In the rows, zero is written as 128.
Each named turn below is shown by a few rows before and after it. Which turns, in which order, take the first row of each later pair to the second? The first pair is answered.
K (before -> after):
[140 102 141 139 128 152 184  86 128] -> [131 106 124 106 151 137 153  66 131]
[ 96 154 116  89 128 103 114 146 145] -> [100 141 129 124 119 121 143 182 149]
[177 118 114 123 103 138 147 151 168] -> [179 140 110 115  93 141 153 125 134]
[158 106 143 144 128 122 122 122 125] -> [157 114 139 141 121 122 126 114 119]
E (before -> after):
[161 151 118 136  81 111 106 176 126] -> [161 159 133 163 109 125  89 156 101]
[181 125 122 138  98 136 150 114 113] -> [172 127 127 148 121 141 139 103  96]
[146 119 113 104  86 132 189 109 141] -> [183 121 121 120  84 128 174 115 130]
Z (before -> after):
[134 127 115 121 139 119 142  95 129] -> [139 132 117 137 111 121 160 131 133]
[122 122 132 129 126 121 100 142 136] -> [129 114 140 133 139 136 117 113 121]
[181 139 110  82  90 144 160  65 109] -> [173 153 104  87  48 129 156 135 135]
[103 143 159 188 136 153 121 153 101] -> [ 92 155 142 167 144 136  83 162 115]
Now pairs of rows:
Between the rows of a pair lie 2 to 3 turns.
[ 61 155  89 126 128 138 103 157  91] -> [ 69 100 123 161 171 156 124 165 109] -> Z K K
[ 90 119 142 114 167 109  95 113 137] -> [125  98 143 106 159 120 151  77 134] -> E E Z
[141 100 101  76  89  96 135 176 190] -> [151 149  90  69  49 121 157 111 122] -> K K
[178 143 119 142 114 128 132 146  80] -> [167 115 115 125 152 101  91 168 127] -> K K
[ 26 168 122  92 144 120  86 118 126] -> [ 57 134 139 127 112 115 118 210 179] -> K E
[173 106 112 101 124 102 129 125 140] -> [179 109 138 150 144 128 126 122 102] -> E Z E
[108 115 121 107 199 107  62  90 120] -> [144 125 130 118 157 145 146  38  75] -> Z K
[117 112  90  78  71 114 164 162 168] -> [181  68 117 135 137 109 116 171 168] -> E Z K
[192 159 146 148 117 146 111 109 118] -> [150 151 148 121 162 139  85  80 127] -> K E
[147 156 114 151 110 149 145 107  71] -> [105 159 115 135 108 153 164 106  89] -> E E
[147 103 124 125 109 114 137 164 165] -> [142 146 103  96 101 106 100 130 136] -> K Z
[163 123 114 122 149  89  95 142 170] -> [157 104 137 138 177 127 143  82 136] -> Z E
[107 144 135 101 106  90  82 181 168] -> [125  74 171 140 188 123 113 116 160] -> Z K
[160 118 167 131 130 132 133  64 103] -> [136 113 150 112 118  83  87 164 170] -> K Z Z
[ 85 140 109  98 147 107  92 108 135] -> [ 97 117 126 134 118 114 135 176 164] -> E K
[122 143 117 113  97 122 133 145 124] -> [124 136 119 111 106 115 127 159 142] -> K K
[146 166  89 123 131 119 111 132  89] -> [156 107 113 135 188 125 123 114 116] -> K Z K
[162 106 167 184 123 153 191 142  84] -> [162 158 132 137  56 134 186 165  85] -> K Z
[177 145 127 139 144 115  84 115 100] -> [140 127 147 153 183 124  86 119 115] -> K E
[184 135 115 127  82 127 159 113 115] -> [170 159 108 129  82 112 114 156 120] -> E Z
[122 111 128 148 151 106 107 143 164] -> [140 139 137 164 110 136 163 109 111] -> Z Z K
[ 61  87 133 143 220 116  78 147 151] -> [ 64  59 152 156 176 156 193 147 153] -> Z E
[184 103 130 112 122 109  97 138 167] -> [180  97 150 156 104 136 143 162 147] -> Z E Z
[ 99 173 107 121 145 148  91 122 128] -> [106 186 100 118 115 149 108 131 122] -> Z Z K
[178  93 133 146 127 119 107 156 158] -> [182 131 128 141 115 142 130  91  99] -> Z K K
[ 58 161 145 137 102 140 141 127  89] -> [ 77 143 147 125 105 151 176  92  89] -> E Z Z
[125 149 149 136 144 165 155  64  70] -> [ 88 180 109  78 128 104  70 123 126] -> Z Z E
[127  70 181 138 158 126 146 152 150] -> [131  95 185 157 137 149 172 134 111] -> Z Z K
[ 99 133 109  67  71 126 184 123 158] -> [163 120 105  58 103 112 159  67 143] -> Z E Z
[ 83 190 141 145 103 147 131 120  75] -> [ 65 195 125 109 107 132 121 111  88] -> E Z
[ 88 107 151 133 174 147 180  98 146] -> [123 110 109  77 149  93 130 126 189] -> E E Z
[ 75  85 121  82 158 125 161  87 170] -> [ 87 105 131 123 120 160 214  85 128] -> K K
[ 48 111 126  98 126 112 153 169 191] -> [ 63  82 156 139 161 148 190 130 170] -> Z K
[133 113 117 117 159 132 121  76 130] -> [159 113 134 159 111 150 164 136 129] -> Z E
[154 146 123 124 164 115  69 109 113] -> [131 133 154 183 153 157 126 137  98] -> K E K
[109 126 125 113 103 124 133 164 141] -> [123 120 131  99 134 132 137  92 119] -> Z Z K
[148 157 122 114  69 135 138 162 110] -> [151 160 134 152 105 148 110 135  75] -> E E
[167  88 132 124 139 134 172  99 139] -> [153 142 100  83  89 105 135 103 130] -> Z K K
[103 142 133 127 159 141 113  98  81] -> [ 66 145 125 100 117 129 137 142 121] -> E Z Z
[122 147 123  92  96  98  90 166 140] -> [172 134 154 155  85 138 148 156 100] -> E Z Z
[ 96 150 105 148  58 144 172 176 103] -> [107 160  91 102  94 143 156  69  75] -> K Z
[111 127 126 111 156  91 110 149 187] -> [116 195 113 113  84 112 142 127 121] -> K K Z
[ 71 166 144 142 125 127  98 144 108] -> [ 78 130 162 162 161 131 109 147 124] -> Z K K
[111  90 144  94 118 116 134 122 154] -> [166  93 154 131 134 112 100 124 132] -> E E E
[162 123 121 126 136  98  76 100 127] -> [162 141 125 146  77 106 112 142 118] -> Z Z K
[ 66 152 144 148 122 156 163 133 100] -> [ 74 151 142 131 117 161 177 115 100] -> K Z
